In the rows, zero is written as 128.
Each named turn below is shown by a few rows before and after it. Which turns, in which order, take the first row of each later pair to the second? The first pair is answered.
turn M:
[132 146 115  93 165  98 136 136 108  97 128 152 117 148 131 138 113 119
 103 149 103  84 139 152  89  88]  ->  [158 127 117  99 131 120 144 134  99 102 106 165  97 149 127 103 123 129
  74 150 111  93  95 137 105 113]
[ 99 134 137 127 117 109 136  96 143 114 132 129 107 140 116 122 120 129
 120 110 138 100 109 116 141 148]  ->  [ 95 136 134 127 118 105 135  96 148 109 134 126 112 140 114 125 120 124
 124 109 135  99 115 116 139 146]
[118 113 131 124 124 144 118 127 133 154 131 115 137 121 129 136 127 138
 145 132 120 154 132 115 132 161]  ->  [108 114 132 119 136 137 117 127 134 152 145 114 144 126 131 146 121 137
 154 134 114 148 146 116 128 156]
[102 116 107  89 143 109 143 105 128  90 122 122 129 169 108 161 138 143
 106 105 132  83  99 133 104 137]  ->  [108 111 106  92 132 116 145 106 130  91 113 124 118 169 103 150 146 146
  97 103 139  91  81 131 110 148]
turn Y:
[112 138 128 138 138 101 144 115 121  96 127 136 122 139 118 138 139 114
 137 121 143 101 154 119 119 101]  ->  [148 118 131 119 129 118 141 133 112 116 115 152 112 156 111 105 134 139
 108 142 139 101 116 118 113 127]
[103 108 128 114 133 125 158 105 117 115 123 102 110 110 127 145 115 134
 119 128 141 115  85 146  99 119]  ->  [145 105 143 122 117 143 143 115 115 162 127 103 105  98 134 113 122 146
 120 126 128 132  88 140 112 128]
[143 152 126 163  96 112 161 128 110 104  92 142 127 112 104 111 114 118
 103 162 147 119 111 119 123 105]  ->  [158 150 135 170  90 117 156 132 110 125 101 142 130  95 109  96 122 123
 109 157 139 130 120 116 136 108]
[148 141 131 130 105 130 142 123 118 112 109 149  86 134 120 122 120 133
 101 127 142 122 107 138 127 123]  ->  [154 149 143 152  99 131 135 119 124 139 122 142  92 111 128 114 131 125
 124 114 137 139 137 134 138 116]
turn T:
[131 150 143 152  52 114 180  97 137  64 105 155 123 155 126 110 125 127
 113 103 175  86 104 155 144 118]  ->  [145  90 111 178  76 158 158 108 163 145 107 109 163 140 145 141  86 178
 144 134 169 129  95 170 154 158]
[197 160 178  82 161 157 113 169  87 142 100 179 100 143 116  81 117 124
 102 117 138 136 132 112 112 137]  ->  [187 154 175 111 124 169 129 148  79 121  74 178  91 138 114  83 122 119
  89 108 165 142 103 105 136 148]
[125 119 150 128 122 116 126 123 118 122 122 137 117 150 124 105 142 128
 131 125 125 128 125 117 121 134]  ->  [124 106 143 137 118 126 124 123 121 131 117 132 124 148 128 110 136 140
 135 130 131 136 112 115 129 147]
turn P:
[157 168 153 102 185  44 113 152 140  84 110 157  93 107 142 117 150 121
 151 147 121 115 178 156 104  81]  ->  [193 168 162 140 162  69 111 145 142 133 105 151  98  78 155  99 154 127
 165 141 122 138 195 156 130  77]
[159 135 188 113 104 133 119 126 142 133 154 155 125 148 108 101 139 122
 156 110 105  99 112 136 157 128]  ->  [145 127 185 107 117 135 108 130 156 140 163 141 136 150 108 111 131 132
 167 114  96 106 114 140 154 133]
[145 119 114 101 174 131 109 154 127 166 160 110 152 160 136 128 115 150
 127 148  96 133 131 143 118 141]  ->  [152 144 114  94 159 114 134 142 100 113 138 144 121 178 125 109 122 128
  95 142 110  98 119 133 111 119]
[119 155 119 146 131 126 145 109 134 114 141 137 128 138 132 159 114 139
 125 150 147 110 141 124 118  95]  ->  [132 154 122 163 122 136 143 109 133 134 138 134 129 126 137 150 116 141
 130 141 152 118 151 126 130  95]
turn Q:
[158 145 140 106 170 104 121 137 145 125 131 147 133 137 138  81 111 103
 143 183  98  96 133 149  91 121]  ->  [122 127 162  91 152 109 106 150 163 117 142 136 138 136 128  84 122 116
 147 172  95 121 100 138  99 165]
[167 113 132 163 129 125 156 130 104 166 124 180 109 126 126  58 118 128
 100 169 113 121 135 125 130 109]  ->  [112  81 110 134 184 120 129 147 142 171 147 143 146 132 131 122  94 153
 133 188  95 128 139 139 103 129]
[ 52 159 159 110 145 120 129 146 131  72 116 121 178 145 103 134 117 145
 131  97 118 147  84 129 123 165]  ->  [132 195 152 151 117 123 161 124  85  73  90 163 148 136 109  81 128 119
  98  90 139 122 108 127 139 103]
[104  93  30 132 176 128 159 111 126  91 111 100 163 159 144 211  66 139
 126 173 168  98 114 149 111 106]  ->  [ 69  80 105 119  82 150 149 124 132  60  98 115 121 152 113 154 130 154
 106 127 175 145  26  95 155 194]

Each pair is two turns apart.
[161 129 106 135 138 121 114 126 114 170 108 141 121 108 119 146 113 139
 129 142 121 122 132 139 143  86]  ->  [151 119 102 115 146 126 113 137 115 164 111 144 118 124 114 147 104 148
 120 156 118 119 108 138 130 105]
P M
[110 135 177  73 129 113  98 150 124 110 132 140 113 141 139  94 148 100
 129 146 106 146 123 113 125 130]  ->  [128 131 144 131  88 128 134 108  97  87  92 143 102 132 143  96 145  92
 108 144 154 137 111 113 156 105]
Q T
[115 105 139 132 173 130 120 126 151 130 106  79 150 123 148 184 107 118
 123 141 105 113 137 141 106  96]  ->  [142  86 169 120 123 156 120 139 138 127  88 102 117 132 128 122 127 128
  86 137 102 126  69 116 122 150]
Y Q
[135 100 105 160 107 151 171 105 140 121  99 114 143 121 159 149  89 154
 136 146 152 150 124 146 140 127]  ->  [120 106 108 104 162 121 152 132 152 119 134 116 156 139 156 167  75 154
 145 155 122 132 146 155  96 116]
P T
[124 161  73 143 113 161 129 129  97  90 116 101 127 129 109 138 129 107
 117 147 155 142  88 119 149 133]  ->  [121 139  85 126 132 173 101 154 122 131 134  87 144 125 117 140 124 129
 139 157 127 165  92 122 148 164]
Y P
[176 168 117 101 149 106 116 164  67  92 146 155 121 169 129  83 160 140
 142 152 115 106  96 127  98  99]  ->  [171 153 138 105 161 120  84 179  95 152 174 124 144 144 142  92 165 154
 183 148  87 145 118 128 108 120]
Q Y
[141  89 109 130 123 111 136 115  97 110 157 154 127 145 126 134 117 145
  91 148 185 140  95  83 122 129]  ->  [173 104 141 136 124 113 111 131 108 172 183 145 135 116 138 110 134 139
 119 133 156 162 149  89 132 122]
Y T
[145 125 151 172 131 107 132 107 136 152 115 158  61 137 122 112 126 119
 135 141 125 126 141 148 138  92]  ->  [ 98 118 141 130 167  87 120 122 151 126 128 150  73 158 110 147 115 122
 142 151 115 116 129 155 107 106]
P P
[145  91  79 198 115 107  91 102 110 118  98  78 154  86 129 143 118 134
 101 158 150 164 101 150 104 170]  ->  [161 135  87 133 162  58  92 126  93  91 124 118 136 122 118 124 117 107
  79 167 119 111 132 157  51 126]
T P
[131 133 127 118 165 118 127 132 133 124 151 121 119 125 121 114 138 128
 121 136 128 100 137 148 101 108]  ->  [140 138 145 123 138 123 132 129 127 119 141 136 102 123 116  91 152 126
 110 122 135 105 117 133 109 112]
Q Q
[154  86 188  95 159  94 153 116 112 111 162 130 152 136 119 158 114 124
 102 135 104 127 151 121 111 148]  ->  [149  92 194 103 157  91 145 111 114 115 167 121 155 127 119 158 117 116
 115 129 101 132 165 121 119 142]
Y Y
[110 113  64 116 153 102 175 143  94  73 146 139 158 135 149 170  60 119
 119 146 157 108 166 159  73  76]  ->  [143 135 119 138  64 116 194 133  67  52 117 179 105 126 131  90 113 104
  80 114 173 120 128 120 116  96]
Q Q
[115  84  98 121 140 113  98  71 178 197 151 129 157 115 126 131 146 156
 136 123  98 177 141 111 131 127]  ->  [156 105  88 143 135 106 118  56 154 200 135 145 144 112 133 112 147 141
 121 130 109 157 165 117 137  84]
Q Q
[119 166 121 162 107 108 113  83 111 105 122 132 168 113  89 134 157 104
 137  87 140 130 195 110 142  85]  ->  [134  92  60 140 121 143 118  95 104 107  88 127 170 154  80 147 118 161
  93 136 157 126  97 123 123 143]
Y T
[145 120 127 151 132 145 115 122 134 166 132 116 152 103 145 153 134 112
 143 132 121 149 170 137 140 121]  ->  [ 93 113 130 124 104 138 123 121 134  91 117 124 130 132 118 152 149 111
 112 126 139 135 100 111 140 161]
Y Q
[137 150 133 101 144 106 124 132 116 125 138 139 122 138 127 135 125 119
 117 147 111 103 141 132 103 113]  ->  [110 138 110 121 142 111 138 115 117 105 120 125 129 137 127 161 118 120
 117 148 134 108 128 139 111 118]
T Q
[113 113 103  97 174 114  68 154 152 139 158 155 122 131 129  84  77 163
 103 154 116 105 107 160 105  87]  ->  [107 160 146 127 129  90  87 131 138 106 152 173  97 107 124  54 123 118
 104 108 128  99 140 139 140  55]
Y T
[121 184 116 108 192 105 147 155 141  90 156 157 101 138 138 118 105  98
 163 148 137 116 186 144  57  75]  ->  [ 45 143 154 107 115 133 136 155 165  47 141 134  88 136 117 118 140 124
 162 121 155 167  91 103  96 175]
Q T
[180 121 130 158  72 130 130 106  91  96  97 130  84 141 119  76 142 157
 105 138 152  83 101 113 129 147]  ->  [184  98  75 154 130 133 126 115  99 122  99 110 117 157 132 124  94 174
 118 175 140  73 114 142 100 134]
Q M
[ 83 116  89 172 126 141 157  98 133  89  97 104 143 118 140 188 109 133
 144 117 179 119 104 137 148 138]  ->  [111 147  84 132 162 112 167 112 110  70 106 141 131 145 127 169  99 114
 116 135 164  74 120 146 105 100]
T P
[180 158 164 111 141 102 109 149 115 135 136 155 100 121 125  78 162  99
 130  76  93 141 142 129 103 138]  ->  [101 155 138 107 173  78 111 140 138  94 149 123 126 131 127 150 147  91
 161  78  99 136 160 143  89 134]
P Y
[139 162 151  67 185  97 110 155 120 127 151 145 146 144 113 131 121 117
 121 138  81 100 168 143  85 108]  ->  [106 158 201  72 138 110  93 160 140 124 156 141 134 127 102 110 156 120
 134 105  85 134 139 116 117 153]
Q Y
[147 145 182 130 114 135 109 142 136 158 150 136 114 107 137  99 156 116
 152 107 107 144 166 116 142 125]  ->  [ 94 127 175 112 131 131  96 149 159 139 161 116 130 117 133 135 147 128
 162 110 105 151 148 113 131 150]
T P
[199  98  94  94 172 150 109 160 126 199 125 124 128 147 126 114  75 153
  94 195 111 128 113 135  92 144]  ->  [119 141 166 151 127 137  91 130 167 201 157  78 146  77 140 138 138 107
 180 113 106 185 189 109 149 133]
Q Y
[ 99 131 143 121 153 134 113 150 152 141 132 112 149 101 141 149 127 135
 172  94 100 138 138 127 155 149]  ->  [124 160 158 138 129 127 128 140 132 134 124 134 129  88 143 122 147 112
 156  78 112 127 153 120 167 121]
Q M
[ 99 155 169 120 114 113 123 129 121 105 154 127 103 127 118 106 183  95
 160 107 142 136 173 116 117  90]  ->  [115 155 155 133 130 115 123 125 121 121 154 123 113 124 129 117 170  98
 165 119 140 134 194 129 116  71]
Q P
[121 102  83 192 120 155 151  89 122 135  97  97 142 114 145 167  94 134
 133 138 166 136 127 143 157 118]  ->  [ 85  98 111 164  83 149 149 103 130  94  95 105 116 123 122 151 122 139
 117 121 167 142  70 113 162 160]
P Q
[150 113 178 112  94 130 114 173 173 149 160 134  95 182 171  42 153 151
 127 104 138 143 121  87 143 171]  ->  [131 124 172  84 102 116 122 177 165 107 156 147  85 200 160  54 148 143
 107 107 141 120 109  88 121 168]
P P
